Array([129,  87, 151,  98, 112,  68, 149, 185, 104, 140]) J
Array([176, 164, 129, 150,  89, 155, 120, 134, 153, 109]) Y
Array([ 88, 128, 161, 144,  56,  90, 176, 132, 106,  97]) J
Array([175, 168, 113, 120,  96, 149, 123, 141, 159, 111]) Y
Array([144,  47, 151,  72, 201,  78, 105, 141, 113, 126]) J
Array([187, 171, 120, 121,  95, 149, 106, 140, 162, 108]) Y
Array([ 86, 112, 117, 166, 255, 191,  73,  72, 115, 128]) H
Array([134,  47, 143,  73, 164, 115, 125,  92, 126, 165]) H
Array([125, 146,  88,  41, 136,  82,  95, 136, 149, 111]) J
Array([127, 147, 109,  51, 115,  90, 104, 141, 136,  95]) J
Array([106, 178,  78, 133, 102, 121, 153, 146, 136, 169]) Y
Array([ 98, 141, 129, 196, 108, 154, 169, 122, 107, 165]) Y
Array([170, 171, 107, 119,  94, 149, 114, 140, 164, 116]) Y
Array([100, 133, 149, 112,  81,  88, 151, 126, 118,  98]) J
Array([190, 165, 127, 134,  91, 158, 119, 138, 161, 101]) Y
Array([ 95, 138, 152, 127,  65, 102, 160, 130, 117,  88]) J
Array([ 82, 123, 103, 153, 245, 184,  73, 101, 113, 138]) H
Array([ 95, 112, 168, 156,  65,  79, 178, 151, 104, 112]) J
Array([186, 161, 117, 120,  93, 153, 114, 133, 157, 104]) Y
Array([106, 100, 159, 137,  80,  75, 167, 169, 100, 130]) J
Array([109,  88, 135, 141, 211, 173,  99,  61, 116, 140]) H
Array([107, 150, 135, 196, 100, 157, 175, 131, 112, 152]) Y
Array([ 97, 172,  66, 129, 113, 118, 160, 151, 127, 175]) Y
Array([117, 155, 130,  89, 102,  89, 117, 123, 131,  83]) J
Array([ 87, 137, 163, 127,  62,  93, 164, 131, 115,  89]) J
Array([ 86, 128, 164, 147,  54,  88, 171, 114, 104,  92]) J
Array([127, 148, 112,  57, 115,  84, 108, 128, 158,  91]) J
Array([184, 163, 127, 135,  96, 157, 112, 132, 156, 103]) Y
Array([157, 172, 100, 124,  93, 139, 127, 144, 156, 129]) Y
Array([152,  52, 144,  66, 179,  77,  96, 159, 121, 142]) J
Array([121, 144, 129, 190,  82, 146, 159, 123, 126, 132]) Y
Array([158, 154, 129, 158,  90, 153, 130, 133, 144, 123]) Y
Array([187, 168, 117, 123, 101, 150, 109, 134, 157, 111]) Y
Array([ 96, 115, 166, 154,  56,  74, 180, 149,  99,  93]) J
Array([130,  83, 146,  99, 120,  56, 137, 176, 107, 145]) J
Array([155,  68, 145,  72, 157,  65, 121, 175, 119, 148]) J
Array([136,  48, 130,  64, 158, 106, 124,  87, 122, 163]) H
Array([181, 162, 131, 127,  91, 158, 119, 136, 161, 108]) Y
Array([164, 157, 134, 163,  88, 157, 130, 134, 140, 113]) Y
Array([ 88, 130, 164, 145,  57,  83, 183, 142, 100, 102]) J
Array([101, 137, 149, 122,  64,  93, 158, 132, 118,  84]) J
Array([168, 163, 130, 154,  85, 162, 127, 130, 151, 114]) Y
Array([ 86, 122, 118, 192, 248, 190,  80,  81, 111, 128]) H
Array([101, 134, 159, 134,  62,  92, 161, 130, 116,  88]) J
Array([ 88, 127, 104, 177, 255, 189,  74,  82, 111, 137]) H
Array([101, 102, 161, 130,  74,  70, 169, 165,  99, 135]) J
Array([126, 149, 112,  56, 115,  89, 108, 136, 148, 100]) J
Array([102, 102, 157, 135,  74,  69, 172, 166,  99, 125]) J
Array([132, 176,  88, 128,  97, 133, 147, 154, 142, 151]) Y
Array([124, 152, 131, 181,  88, 153, 157, 134, 125, 138]) Y
Array([101, 101, 121, 168, 237, 185,  98,  63, 114, 137]) H
Array([ 92, 122, 113, 194, 253, 192,  82,  74, 114, 132]) H
Array([114, 145, 133, 186,  98, 152, 174, 127, 115, 143]) Y
Array([182, 173, 115, 120,  88, 144, 117, 144, 165, 105]) Y
Array([102,  93, 161, 133,  74,  78, 167, 166,  98, 122]) J
Array([ 84, 125, 167, 138,  52,  87, 178, 137, 106,  95]) J
Array([168, 157, 131, 156,  88, 159, 131, 135, 148, 114]) Y
Array([109,  94, 133, 153, 220, 185,  99,  60, 108, 137]) H
Array([119, 175,  65, 116, 102, 122, 151, 153, 138, 160]) Y
Array([157, 174, 101, 123,  92, 145, 133, 141, 154, 130]) Y
Array([133, 145, 126, 180,  80, 147, 158, 129, 127, 134]) Y
Array([123,  82, 149,  94, 121,  61, 141, 176, 109, 143]) J
Array([ 84, 133, 101, 159, 251, 184,  79,  91, 117, 138]) H
Array([ 86, 127, 179, 150,  51,  87, 174, 135, 101,  94]) J
Array([163,  64, 145,  69, 184,  69, 114, 165, 118, 145]) J
Array([169, 174, 110, 120,  92, 153, 119, 132, 152, 121]) Y
Array([109, 139, 144, 109,  86,  84, 138, 124, 119,  82]) J
Array([ 95, 174,  69, 133, 105, 119, 161, 150, 131, 177]) Y
Array([125,  74, 138, 115, 189, 163, 109,  75, 119, 148]) H
Array([104, 130, 133, 199, 105, 151, 165, 128, 113, 154]) Y
Array([137, 169,  85, 127,  94, 135, 131, 149, 145, 150]) Y
Array([136, 152, 135, 175,  87, 159, 150, 130, 131, 132]) Y
Array([186, 168, 123, 128,  92, 154, 112, 132, 165, 106]) Y
Array([134, 176,  84, 127,  96, 132, 141, 143, 146, 145]) Y
Array([100, 109, 118, 175, 247, 188,  91,  60, 112, 125]) H
Array([133, 176,  86, 128,  99, 127, 144, 151, 139, 151]) Y
Array([190, 169, 122, 133,  91, 157, 110, 132, 154,  97]) Y
Array([140,  79, 153,  88, 138,  67, 127, 179, 115, 145]) J
Array([107, 145, 134, 198,  95, 153, 175, 123, 110, 147]) Y
Array([122, 146, 134, 186,  86, 145, 156, 128, 125, 137]) Y
Array([124,  63, 138,  96, 177, 143, 118,  83, 122, 160]) H
Array([123, 148, 112,  69, 119,  89, 111, 135, 142,  89]) J
Array([156, 173,  97, 121,  90, 137, 130, 145, 143, 134]) Y
Array([111, 173,  78, 130, 102, 124, 155, 147, 138, 167]) Y
Array([148,  59, 143,  70, 172,  64, 113, 173, 116, 148]) J
Array([120,  73, 126, 125, 194, 162, 109,  73, 115, 150]) H
Array([121,  75, 135, 126, 196, 156, 108,  57, 119, 155]) H
Array([185, 173, 124, 131,  97, 165, 114, 144, 163, 103]) Y
Array([143,  78, 151,  96, 134,  64, 132, 180, 117, 146]) J
Array([109, 101, 164, 123,  83,  67, 162, 173, 102, 129]) J
Array([ 94, 115, 121, 180, 246, 189,  90,  66, 115, 134]) H
Array([104, 169,  68, 133, 106, 124, 153, 144, 134, 164]) Y
Array([152, 158, 130, 168,  94, 156, 141, 133, 140, 118]) Y
Array([144, 175,  97, 123,  94, 135, 151, 150, 144, 150]) Y
Array([123,  56, 138,  90, 178, 131, 120,  78, 121, 163]) H
Array([186, 175, 114, 123,  93, 158, 114, 133, 159, 100]) Y
Array([152,  49, 152,  61, 200,  80,  99, 149, 114, 146]) J
Array([149,  69, 141,  83, 143,  67, 123, 179, 116, 146]) J
Array([130,  51, 136,  71, 163, 126, 122,  85, 113, 172]) H
Array([133,  83, 152,  97, 119,  65, 140, 186, 113, 142]) J
Array([ 91, 115, 121, 175, 252, 189,  92,  66, 110, 134]) H
Array([159, 171, 111, 120,  97, 147, 117, 149, 157, 114]) Y
Array([114,  95, 160, 125,  87,  68, 162, 177, 101, 131]) J
Array([176, 147, 136, 154,  85, 152, 129, 136, 152, 114]) Y
Array([110,  76, 138, 134, 198, 169, 107,  67, 119, 146]) H
Array([132,  48, 162,  68, 197,  79, 107, 143, 113, 146]) J
Array([152,  65, 146,  75, 159,  69, 118, 177, 125, 149]) J
Array([193, 168, 117, 129,  98, 151, 105, 135, 163, 112]) Y
Array([ 88, 127,  98, 156, 250, 183,  71,  92, 115, 147]) H
Array([100, 140, 145, 102,  74,  90, 139, 135, 127,  80]) J
Array([131, 175,  82, 129,  95, 128, 143, 152, 144, 155]) Y
Array([ 91, 111, 119, 176, 247, 193,  89,  65, 127, 134]) H
Array([126, 147,  96,  51, 126,  90, 106, 137, 151,  96]) J
Array([158,  64, 143,  67, 175,  67, 111, 172, 115, 147]) J
Array([ 80, 127, 106, 157, 255, 189,  77,  87, 114, 132]) H
Array([178, 162, 133, 142,  98, 162, 120, 132, 158, 105]) Y
Array([145,  74, 152,  90, 133,  65, 132, 185, 111, 148]) J
Array([128,  61, 149,  97, 179, 138, 118,  71, 120, 156]) H
Array([127, 152, 113,  54, 127,  88, 107, 134, 147,  97]) J
Array([164, 176, 102, 120,  92, 144, 126, 138, 154, 125]) Y
Array([ 87, 123, 113, 178, 255, 192,  85,  78, 118, 136]) H
Array([129, 173,  80, 133,  94, 130, 143, 149, 144, 159]) Y
Array([107, 142, 141, 101,  84,  89, 137, 133, 127,  84]) J
Array([132, 150, 133, 176,  89, 150, 156, 140, 121, 133]) Y
Array([122,  87, 159, 121, 102,  68, 148, 183, 101, 137]) J
Array([153,  68, 148,  72, 159,  65, 108, 187, 115, 148]) J
Array([141,  80, 153, 102, 124,  66, 134, 182, 109, 145]) J
Array([133, 152, 136, 176,  88, 149, 150, 128, 127, 138]) Y
Array([120,  70, 142, 123, 193, 161,  99,  63, 117, 149]) H
Array([ 86, 125, 165, 143,  51,  87, 172, 134, 103,  90]) J
Array([129,  49, 140,  66, 161, 106, 122,  96, 119, 167]) H
Array([148,  74, 156,  85, 141,  64, 127, 180, 108, 149]) J
Array([104, 144, 138,  95,  85,  95, 141, 127, 136,  82]) J
Array([ 97, 102, 134, 165, 224, 180, 100,  56, 113, 135]) H
Array([179, 167, 126, 140,  89, 166, 122, 134, 159, 106]) Y
Array([195, 165, 119, 132,  92, 152, 116, 131, 168, 106]) Y
Array([ 88, 133, 165, 135,  58,  86, 166, 127, 115,  83]) J
Array([101, 169,  65, 131, 108, 126, 158, 155, 136, 178]) Y
Array([150,  61, 146,  68, 182,  73, 107, 156, 115, 147]) J
Array([125, 144, 121,  73, 111,  90, 112, 137, 139,  96]) J
Array([ 91, 130,  98, 158, 253, 187,  71,  93, 115, 143]) H
Array([143,  72, 146,  86, 129,  66, 135, 182, 111, 143]) J
Array([101, 104, 167, 134,  72,  73, 169, 163,  98, 127]) J
Array([101, 107, 163, 141,  67,  80, 174, 156, 103, 113]) J
Array([153, 164, 134, 163,  92, 153, 140, 134, 137, 124]) Y
Array([ 85, 125, 104, 170, 255, 188,  86,  75, 111, 134]) H
Array([149, 176, 101, 120,  97, 136, 132, 144, 156, 128]) Y
Array([104, 141, 131, 192,  92, 154, 166, 128, 114, 146]) Y
Array([124, 147, 120,  76, 108,  97, 119, 135, 142,  93]) J
Array([152,  55, 144,  67, 179,  72, 101, 163, 116, 145]) J
Array([ 85, 126,  96, 142, 239, 180,  74, 100, 115, 143]) H
Array([149, 175,  95, 130, 101, 130, 129, 150, 145, 137]) Y
Array([175, 181, 109, 123,  94, 145, 124, 139, 155, 115]) Y
Array([126, 178,  85, 125,  95, 129, 155, 148, 137, 156]) Y
Array([101, 118, 112, 174, 248, 191,  84,  72, 113, 133]) H
Array([ 96, 148, 116, 194, 102, 151, 176, 122, 104, 154]) Y
Array([166, 155, 128, 154,  87, 161, 131, 133, 144, 116]) Y
Array([110, 171,  74, 135, 102, 118, 153, 154, 132, 176]) Y
Array([146, 156, 131, 181,  90, 158, 138, 133, 136, 131]) Y
Array([ 83, 126, 100, 170, 253, 184,  86,  91, 112, 134]) H
Array([130, 146,  92,  37, 133,  92,  97, 154, 145, 106]) J
Array([125, 172,  81, 121,  96, 133, 140, 152, 143, 151]) Y
Array([113,  86, 140, 137, 204, 164, 106,  63, 110, 150]) H
Array([ 87, 125, 166, 141,  53,  84, 185, 148,  96, 107]) J
Array([148,  70, 146,  78, 157,  72, 120, 173, 115, 143]) J
Array([150, 174,  98, 121,  98, 133, 130, 141, 151, 142]) Y
Array([ 87,  96, 166, 145,  50,  74, 179, 143, 101, 101]) J
Array([153,  63, 146,  74, 166,  68, 109, 171, 119, 146]) J
Array([ 97, 174,  69, 133, 106, 118, 158, 151, 129, 180]) Y
Array([166, 177, 105, 124,  91, 145, 119, 136, 159, 121]) Y
Array([111,  88, 134, 140, 204, 173, 104,  61, 117, 137]) H
Array([109,  95, 160, 120,  95,  73, 175, 170, 104, 132]) J
Array([111,  83, 140, 132, 206, 161,  99,  63, 117, 144]) H
Array([120, 149, 129, 182,  90, 157, 159, 131, 128, 137]) Y
Array([ 85, 138, 174, 132,  62,  88, 174, 133, 110,  94]) J
Array([154,  76, 146,  77, 163,  60, 112, 170, 115, 149]) J
Array([177, 165, 127, 145,  96, 160, 120, 128, 158, 104]) Y
Array([ 99, 113, 123, 172, 243, 194,  87,  63, 113, 135]) H
Array([128,  55, 145,  90, 164, 132, 125,  83, 121, 161]) H
Array([148, 178,  85, 128,  94, 133, 137, 147, 151, 129]) Y
Array([122,  85, 152, 108, 111,  64, 148, 177, 108, 139]) J
Array([192, 162, 122, 144,  94, 166, 113, 132, 159, 102]) Y
Array([123, 148, 109,  55, 120,  90, 106, 138, 149,  97]) J
Array([168, 166, 134, 147,  92, 156, 126, 132, 155, 109]) Y
Array([ 91, 130, 159, 130,  60,  91, 168, 131, 107,  86]) J
Array([119, 145, 132, 189,  94, 152, 167, 128, 112, 142]) Y
Array([180, 161, 130, 148,  92, 163, 115, 132, 157, 112]) Y
Array([118, 174,  74, 125,  98, 120, 157, 146, 132, 165]) Y
Array([156, 175, 103, 118,  89, 139, 129, 143, 162, 131]) Y
Array([100, 106, 125, 166, 239, 183,  96,  63, 114, 141]) H
Array([153,  53, 143,  73, 191,  72,  99, 154, 118, 150]) J
Array([108, 184,  74, 133, 104, 114, 157, 152, 137, 170]) Y
Array([112,  91, 130, 149, 220, 178,  90,  62, 117, 133]) H
Array([140, 176, 112, 123,  96, 129, 123, 152, 147, 141]) Y
Array([155,  57, 144,  67, 179,  70, 105, 162, 117, 148]) J
Array([101, 171,  72, 130, 107, 117, 162, 153, 131, 172]) Y
Array([ 83, 113, 168, 149,  59,  79, 178, 152,  98, 108]) J
Array([188, 169, 120, 130,  90, 156, 109, 144, 156, 105]) Y
Array([119,  95, 157, 115,  97,  67, 155, 178, 109, 126]) J
Array([149,  64, 145,  70, 165,  71, 108, 172, 122, 149]) J
Array([112,  94, 159, 122,  88,  70, 160, 173, 104, 133]) J
Array([183, 166, 137, 138,  91, 156, 117, 133, 166,  97]) Y
Array([186, 169, 127, 128,  95, 147, 106, 131, 169, 102]) Y
Array([112,  99, 134, 145, 215, 178, 104,  66, 117, 137]) H
Array([135, 147,  92,  32, 137,  84,  94, 150, 151, 108]) J
Array([122, 143, 132, 180,  88, 152, 164, 130, 129, 139]) Y
Array([162, 171, 103, 125,  94, 142, 129, 145, 154, 129]) Y
Array([185, 173, 131, 132,  89, 160, 111, 130, 167, 103]) Y
Array([185, 172, 118, 126,  96, 151, 116, 142, 162, 108]) Y
Array([133,  50, 145,  69, 156, 109, 121,  92, 121, 167]) H
Array([129,  56, 145,  88, 172, 133, 120,  82, 121, 170]) H
Array([ 99, 116, 125, 177, 251, 184,  89,  69, 114, 133]) H
Array([185, 169, 111, 130, 101, 142, 117, 137, 161, 100]) Y
Array([110, 142, 125, 196,  94, 151, 167, 126, 121, 149]) Y
Array([150,  47, 149,  66, 196,  76, 106, 148, 105, 146]) J
Array([160, 157, 131, 156,  87, 160, 137, 127, 142, 130]) Y
Array([117, 143, 125,  80,  92,  90, 124, 134, 133,  86]) J
Array([123, 145, 111,  66, 116,  87, 114, 134, 146,  94]) J
Array([ 93, 123, 170, 146,  52,  88, 183, 140,  98, 109]) J
Array([101, 143, 135, 190,  93, 158, 167, 121, 115, 149]) Y
Array([111,  99, 166, 128,  74,  72, 168, 169,  99, 128]) J
Array([108,  81, 138, 167, 228, 185, 102,  61, 113, 140]) H
Array([ 83, 121, 168, 150,  57,  81, 181, 144, 100, 106]) J
Array([155,  55, 146,  69, 191,  76, 100, 158, 120, 150]) J
Array([ 97, 134, 154, 126,  57,  92, 158, 125, 115,  84]) J
Array([141, 158, 133, 181,  97, 157, 153, 131, 128, 130]) Y
Array([102, 146, 126, 189,  92, 150, 167, 126, 117, 152]) Y
Array([115, 140, 136,  95,  88,  90, 133, 127, 128,  83]) J
Array([122,  70, 141, 108, 192, 150, 112,  60, 115, 147]) H
Array([ 85, 120, 168, 134,  50,  83, 172, 133, 109,  91]) J
Array([ 81, 130, 104, 167, 255, 195,  77,  84, 113, 138]) H
Array([177, 165, 111, 129,  98, 148, 114, 134, 166, 120]) Y
Array([165, 160, 133, 157,  88, 152, 131, 139, 148, 116]) Y
Array([189, 176, 128, 119,  97, 156, 109, 132, 169, 107]) Y
Array([132,  51, 142,  86, 170, 126, 120,  76, 119, 159]) H
Array([ 98, 139, 129, 194, 104, 156, 172, 118, 108, 149]) Y
Array([130,  48, 139,  93, 172, 136, 124,  78, 120, 160]) H
Array([132,  49, 145,  80, 162, 128, 125,  86, 118, 158]) H
Array([185, 172, 120, 123,  95, 152, 112, 143, 159, 108]) Y
Array([101, 135, 148,  32,  73,  95, 146, 128, 121,  83]) J
Array([123,  58, 141,  93, 175, 134, 118,  78, 115, 162]) H
Array([135, 153, 140, 176,  87, 156, 148, 128, 130, 134]) Y
Array([ 91, 124, 111, 174, 255, 194,  81,  75, 108, 142]) H
Array([105, 173,  76, 128, 101, 132, 157, 141, 134, 165]) Y
Array([ 82, 121,  97, 151, 248, 182,  74,  94, 108, 142]) H
Array([ 84, 115, 165, 146,  53,  75, 177, 153,  97, 107]) J
Array([119, 140, 129,  84,  96,  93, 125, 142, 131,  78]) J
Array([ 85, 118, 107, 199, 248, 196,  87,  75, 114, 132]) H
Array([113,  64, 138, 106, 182, 149, 111,  79, 128, 150]) H
Array([124, 177,  90, 133, 100, 135, 144, 149, 142, 152]) Y
Array([122, 174,  82, 130,  97, 133, 149, 150, 144, 162]) Y
Array([153,  66, 146,  68, 172,  70, 105, 169, 113, 148]) J
Array([ 85, 127, 101, 167, 255, 184,  73,  88, 111, 140]) H
Array([154,  71, 147,  82, 151,  65, 125, 177, 121, 145]) J
Array([149, 154, 134, 162,  94, 157, 142, 128, 133, 120]) Y
Array([165, 168, 107, 125,  93, 142, 123, 144, 155, 125]) Y
Array([ 85, 141,  94, 151, 242, 176,  67,  99, 111, 145]) H
Array([ 77, 127,  96, 152, 238, 177,  76, 100, 117, 142]) H
Array([124,  89, 158, 118, 105,  62, 147, 175, 109, 136]) J
Array([130, 146,  96,  46, 130,  88,  94, 137, 148,  99]) J
Array([180, 166, 122, 137, 101, 156, 115, 133, 157,  99]) Y
Array([ 95, 110, 166, 138,  62,  77, 173, 157,  95, 113]) J
Array([128, 157, 136, 174,  89, 153, 156, 124, 127, 138]) Y
Array([138, 170,  98, 123,  94, 130, 137, 144, 152, 144]) Y
Array([ 80, 117, 170, 147,  53,  83, 185, 153, 100, 104]) J
Array([110, 106, 125, 166, 233, 190,  97,  65, 115, 135]) H
Array([108,  80, 137, 146, 205, 171, 104,  63, 121, 143]) H
Array([153, 174,  92, 125,  91, 137, 134, 148, 151, 137]) Y
Array([120,  65, 142, 106, 176, 144, 108,  73, 116, 155]) H
Array([ 82, 130, 107, 160, 251, 182,  72,  94, 114, 138]) H
Array([157,  51, 152,  64, 187,  78, 103, 156, 120, 150]) J
Array([ 94, 123, 116, 176, 255, 196,  86,  75, 112, 135]) H
Array([156, 155, 135, 164,  91, 157, 138, 132, 145, 117]) Y
Array([179, 166, 131, 140, 103, 157, 118, 138, 156, 105]) Y
Array([103, 103, 127, 170, 223, 190, 100,  62, 118, 134]) H
Array([139, 177,  89, 128,  98, 136, 141, 135, 148, 149]) Y
Array([104, 137, 128, 194, 101, 146, 170, 125, 114, 151]) Y
Array([178, 169, 112, 128,  90, 150, 116, 136, 167, 117]) Y
Array([100, 174,  70, 132, 106, 113, 153, 141, 137, 171]) Y
Array([186, 167, 134, 138,  98, 149, 113, 135, 158,  97]) Y
Array([107, 103, 128, 169, 235, 183,  94,  61, 116, 136]) H
Array([ 93, 147, 152, 122,  66,  87, 158, 128, 117,  78]) J
Array([131, 152,  90,  42, 140,  75,  96, 140, 152, 106]) J
Array([131,  52, 140,  85, 171, 124, 121,  80, 118, 168]) H
Array([139, 155, 132, 165,  86, 155, 142, 129, 138, 128]) Y
Array([ 97, 101, 131, 157, 227, 182,  96,  59, 118, 136]) H
Array([111, 172,  74, 132, 100, 127, 153, 144, 135, 164]) Y
Array([ 95, 141, 128, 199, 104, 154, 182, 124, 110, 155]) Y
Array([152, 158, 136, 165,  97, 150, 143, 131, 139, 118]) Y
Array([115, 178,  79, 127, 100, 124, 148, 149, 137, 158]) Y
Array([128, 145,  94,  46, 132,  91, 101, 137, 148, 104]) J
Array([115, 141, 103,  48, 125,  92, 101, 139, 154,  99]) J
Array([174, 173, 106, 122,  98, 144, 125, 146, 156, 117]) Y
Array([119, 173,  78, 129,  96, 129, 149, 149, 141, 150]) Y
Array([120,  70, 144, 114, 184, 153, 115,  61, 122, 153]) H
Array([ 88, 123, 168, 143,  52,  91, 175, 142, 108,  96]) J
Array([190, 171, 118, 123,  93, 154, 114, 137, 166, 106]) Y
Array([106, 141, 129, 191,  92, 149, 165, 124, 114, 149]) Y
Array([144, 152, 134, 171,  87, 159, 145, 131, 135, 130]) Y
Array([168, 173, 109, 123,  92, 146, 122, 138, 156, 121]) Y
Array([104, 141, 146, 109,  79,  97, 138, 131, 124,  80]) J
Array([123, 143, 127,  79, 102,  91, 112, 130, 138,  88]) J
Array([121,  78, 139, 122, 202, 160, 114,  71, 114, 149]) H
Array([ 82, 128,  97, 141, 246, 176,  73, 102, 110, 145]) H
Array([ 84, 124, 113, 170, 254, 195,  82,  94, 117, 133]) H
Array([185, 166, 130, 132,  85, 149, 109, 136, 163, 106]) Y
Array([130, 144, 126,  79, 105,  95, 122, 130, 137,  86]) J
Array([116, 145, 125, 186,  93, 163, 163, 125, 119, 139]) Y
Array([107, 141, 132,  95,  97,  86, 134, 129, 132,  85]) J
Array([170, 162, 135, 147,  88, 159, 128, 118, 153, 107]) Y
Array([127, 149,  98,  45, 136,  81, 103, 137, 150, 107]) J
Array([163, 154, 123, 157,  90, 160, 129, 128, 141, 120]) Y
Array([126, 145, 132, 184,  90, 157, 158, 124, 125, 141]) Y
Array([136, 152,  93,  38, 138,  90,  89, 139, 154, 112]) J
Array([186, 164, 130, 141,  93, 156, 112, 130, 161, 100]) Y
Array([ 90, 126, 111, 183, 255, 194,  85,  73, 114, 129]) H
Array([153,  53, 151,  74, 192,  75, 105, 159, 122, 141]) J
Array([ 95, 113, 115, 174, 249, 192,  87,  69, 114, 137]) H
Array([ 87, 120, 166, 137,  59,  85, 176, 138, 104,  92]) J
Array([ 86, 118, 165, 152,  45,  85, 181, 148,  96, 103]) J
Array([ 92, 131,  98, 148, 243, 185,  66, 104, 112, 145]) H
Array([153,  74, 142,  83, 147,  65, 122, 180, 113, 154]) J
Array([102, 103, 127, 161, 229, 184,  97,  62, 115, 137]) H
Array([127, 152,  91,  43, 138,  85,  98, 139, 146, 101]) J
Array([ 95, 137, 156, 118,  67,  94, 159, 129, 118,  81]) J
Array([189, 173, 122, 126,  96, 157, 115, 132, 165, 103]) Y
Array([186, 163, 129, 128,  93, 157, 115, 129, 149, 105]) Y
Array([145,  48, 159,  74, 195,  83, 103, 149, 118, 144]) J
Array([197, 169, 128, 122,  95, 163, 110, 134, 163, 106]) Y
Array([173, 180, 108, 125,  95, 147, 119, 136, 159, 119]) Y
Array([144,  47, 152,  72, 196,  80,  98, 139, 113, 147]) J
Array([ 96, 113, 168, 143,  64,  78, 176, 158, 103, 112]) J
Array([ 99, 139, 140,  97,  89,  96, 134, 127, 126,  84]) J
Array([116, 176,  85, 131,  88, 123, 161, 152, 141, 161]) Y
Array([ 94, 112, 164, 144,  54,  78, 180, 155, 100, 115]) J
Array([181, 173, 117, 124,  92, 147, 122, 138, 159, 112]) Y
Array([145,  45, 147,  76, 200,  83,  99, 136, 113, 142]) J
Array([136, 152, 132, 167,  88, 162, 135, 137, 130, 129]) Y
Array([103,  78, 138, 127, 200, 167, 104,  67, 121, 145]) H
Array([115, 145, 135,  87,  94,  92, 136, 146, 133,  85]) J
Array([ 98, 141, 134, 198,  98, 147, 173, 127, 112, 156]) Y
Array([103,  83, 136, 140, 209, 177, 104,  58, 119, 143]) H
Array([121,  61, 137, 110, 183, 147, 110,  69, 121, 150]) H
Array([117, 148, 106,  76, 108,  88, 115, 132, 142,  96]) J
Array([100, 137, 152, 117,  73,  79, 159, 132, 119,  83]) J
Array([180, 165, 135, 150,  94, 155, 123, 131, 153, 105]) Y
Array([120,  64, 140, 108, 192, 156, 111,  67, 117, 155]) H
Array([ 87, 115, 114, 177, 250, 190,  89,  71, 112, 131]) H
Array([189, 166, 127, 132,  97, 159, 113, 136, 162,  93]) Y
Array([101, 137, 141, 112,  72,  90, 152, 132, 124,  87]) J
Array([ 85, 133, 104, 175, 255, 195,  75,  83, 117, 135]) H
Array([129,  83, 154, 100, 110,  75, 143, 183, 105, 137]) J
Array([172, 165, 139, 170,  89, 160, 127, 135, 148, 110]) Y
Array([174, 177, 113, 120,  90, 147, 119, 137, 159, 115]) Y
Array([151, 173, 100, 121,  97, 145, 130, 145, 151, 134]) Y
Array([108,  99, 133, 161, 226, 186,  98,  61, 114, 140]) H
Array([ 87, 117, 180, 144,  62,  76, 178, 160, 100, 110]) J
Array([173, 163, 133, 145,  92, 159, 127, 134, 152, 110]) Y
Array([100, 141, 131, 199, 104, 151, 168, 126, 114, 150]) Y
Array([160, 159, 136, 148,  88, 153, 131, 131, 153, 115]) Y
Array([145, 172, 100, 120, 100, 147, 129, 150, 156, 127]) Y
Array([132,  94, 157, 115, 100,  65, 156, 173, 107, 140]) J
Array([ 91, 122, 118, 181, 252, 195,  85,  69, 119, 131]) H
Array([113,  98, 158, 134,  87,  73, 153, 164, 103, 132]) J
Array([152,  61, 147,  69, 164,  67, 101, 173, 119, 148]) J
Array([137,  78, 152,  92, 128,  64, 130, 182, 109, 143]) J
Array([115, 144, 130, 190,  92, 155, 162, 118, 123, 148]) Y
Array([181, 162, 129, 143,  93, 162, 115, 132, 155, 108]) Y
Array([101, 109, 125, 172, 243, 189,  93,  68, 116, 140]) H
Array([130,  45, 143,  71, 162, 128, 122,  93, 123, 172]) H
Array([120,  77, 158, 112, 101,  69, 150, 174, 103, 139]) J
Array([ 96, 112, 165, 139,  61,  77, 178, 156,  96, 113]) J
Array([146, 155, 136, 167,  86, 151, 146, 133, 138, 127]) Y
Array([151, 151, 131, 170,  91, 154, 140, 136, 135, 123]) Y
Array([ 86, 131, 171, 138,  56,  89, 173, 132, 108,  92]) J
Array([ 96,  94, 165, 139,  60,  75, 175, 157,  99, 119]) J
Array([185, 170, 118, 124, 103, 154, 111, 138, 163, 111]) Y
